In the data rows, the value 128 means zero.
Some points, one per row:
tensor([51, 61, 180, 90, 172, 185, 129, 159])
tensor([107, 149, 111, 147, 99, 139, 106, 145])
tensor([135, 155, 99, 165, 141, 125, 136, 148])
tensor([127, 112, 153, 145, 132, 115, 137, 101])
tensor([50, 120, 112, 146, 164, 164, 149, 121])
tensor([109, 134, 140, 181, 140, 133, 148, 117])
tensor([108, 94, 143, 90, 177, 163, 143, 158])
tensor([139, 118, 99, 106, 161, 131, 146, 153])
tensor([143, 117, 159, 98, 92, 120, 121, 129])
tensor([180, 118, 124, 75, 112, 146, 77, 150])
tensor([122, 135, 148, 131, 112, 146, 116, 141])
tensor([74, 200, 58, 248, 137, 105, 163, 87])
tensor([68, 54, 158, 94, 187, 174, 133, 133])
tensor([119, 126, 127, 121, 135, 128, 117, 134])
tensor([97, 156, 98, 182, 145, 123, 153, 102])
tensor([134, 115, 126, 107, 151, 150, 100, 155])
tensor([131, 121, 137, 139, 116, 129, 136, 132])
tensor([148, 53, 160, 0, 142, 166, 79, 177])
tensor([191, 171, 106, 136, 116, 105, 102, 148])
tensor([118, 147, 79, 117, 107, 138, 112, 136])
tensor([102, 179, 102, 223, 127, 94, 166, 89])
tensor([97, 158, 123, 183, 151, 123, 166, 105])
tensor([120, 91, 159, 77, 145, 142, 132, 121])
tensor([146, 114, 108, 102, 118, 135, 94, 132])
tensor([171, 144, 136, 156, 120, 111, 113, 131])
tensor([136, 174, 110, 109, 72, 120, 106, 109])
tensor([172, 255, 35, 249, 66, 49, 136, 77])
tensor([193, 121, 114, 54, 86, 129, 66, 152])
tensor([126, 145, 131, 147, 131, 109, 148, 81])
tensor([71, 111, 156, 164, 165, 129, 176, 101])
tensor([68, 155, 139, 201, 148, 130, 167, 84])
tensor([200, 68, 156, 0, 114, 163, 68, 197])
10 more points follow, each with its number after it:
tensor([90, 143, 128, 188, 146, 109, 177, 61]) 0
tensor([141, 135, 151, 129, 132, 133, 110, 132]) 1
tensor([146, 120, 144, 142, 122, 115, 149, 127]) 2
tensor([217, 178, 82, 136, 46, 91, 84, 134]) 3
tensor([114, 96, 147, 61, 100, 140, 136, 134]) 4
tensor([174, 94, 138, 78, 115, 126, 108, 157]) 5
tensor([173, 200, 67, 98, 93, 120, 95, 150]) 6
tensor([130, 149, 107, 136, 91, 124, 121, 124]) 7
tensor([188, 142, 105, 88, 102, 130, 63, 165]) 8
tensor([84, 85, 148, 144, 172, 148, 142, 137]) 9
Which two of these numbered points are nearest to each point below, ignoring the 2 directions in which the first points spread most? Their numbers follow each, nearest first.
tensor([220, 112, 130, 51, 68, 101, 93, 103]) > 0 4
tensor([132, 101, 122, 43, 138, 170, 118, 195]) > 6 8
tensor([118, 97, 153, 94, 136, 122, 139, 97]) > 0 4
tensor([151, 164, 92, 145, 129, 118, 100, 147]) > 8 9
tensor([169, 109, 133, 34, 61, 125, 97, 144]) > 4 7
tensor([163, 186, 95, 208, 82, 72, 129, 50]) > 0 3
tensor([112, 128, 132, 151, 156, 130, 138, 141]) > 9 8
tensor([61, 110, 155, 176, 170, 152, 158, 135]) > 9 8
tensor([173, 178, 95, 119, 63, 89, 116, 100]) > 4 0
Here are 10 other points, each followed by its number:
tensor([114, 95, 148, 97, 146, 142, 115, 134]) 0
tensor([126, 147, 149, 164, 134, 96, 137, 96]) 1
tensor([190, 147, 119, 126, 83, 116, 93, 135]) 2
tensor([164, 129, 124, 87, 124, 119, 133, 140]) 3
tensor([161, 118, 133, 97, 73, 111, 86, 120]) 4
tensor([154, 155, 97, 132, 100, 117, 98, 133]) 5
tensor([130, 105, 125, 113, 142, 147, 117, 161]) 6
tensor([173, 116, 127, 71, 123, 128, 123, 144]) 7
tensor([137, 113, 158, 112, 137, 126, 134, 89]) 8
tensor([104, 171, 86, 241, 127, 112, 179, 112]) 9
Which two of these numbered points are nearest to each point below, ignoring the 2 directions in which the first points spread most? Their numbers follow each, nearest first.
tensor([47, 98, 141, 213, 184, 150, 207, 116]) > 9 6
tensor([99, 119, 123, 141, 169, 136, 132, 150]) > 6 5
tensor([118, 127, 111, 175, 144, 116, 181, 147]) > 9 6
tensor([123, 111, 144, 76, 159, 134, 138, 140]) > 3 7
tensor([173, 208, 64, 220, 104, 68, 146, 93]) > 7 3
tensor([130, 138, 133, 135, 136, 123, 141, 119]) > 7 3
tensor([125, 113, 167, 120, 102, 144, 106, 158]) > 2 5
tensor([94, 87, 162, 105, 181, 149, 180, 129]) > 3 7
tensor([120, 190, 53, 177, 97, 121, 113, 125]) > 5 6
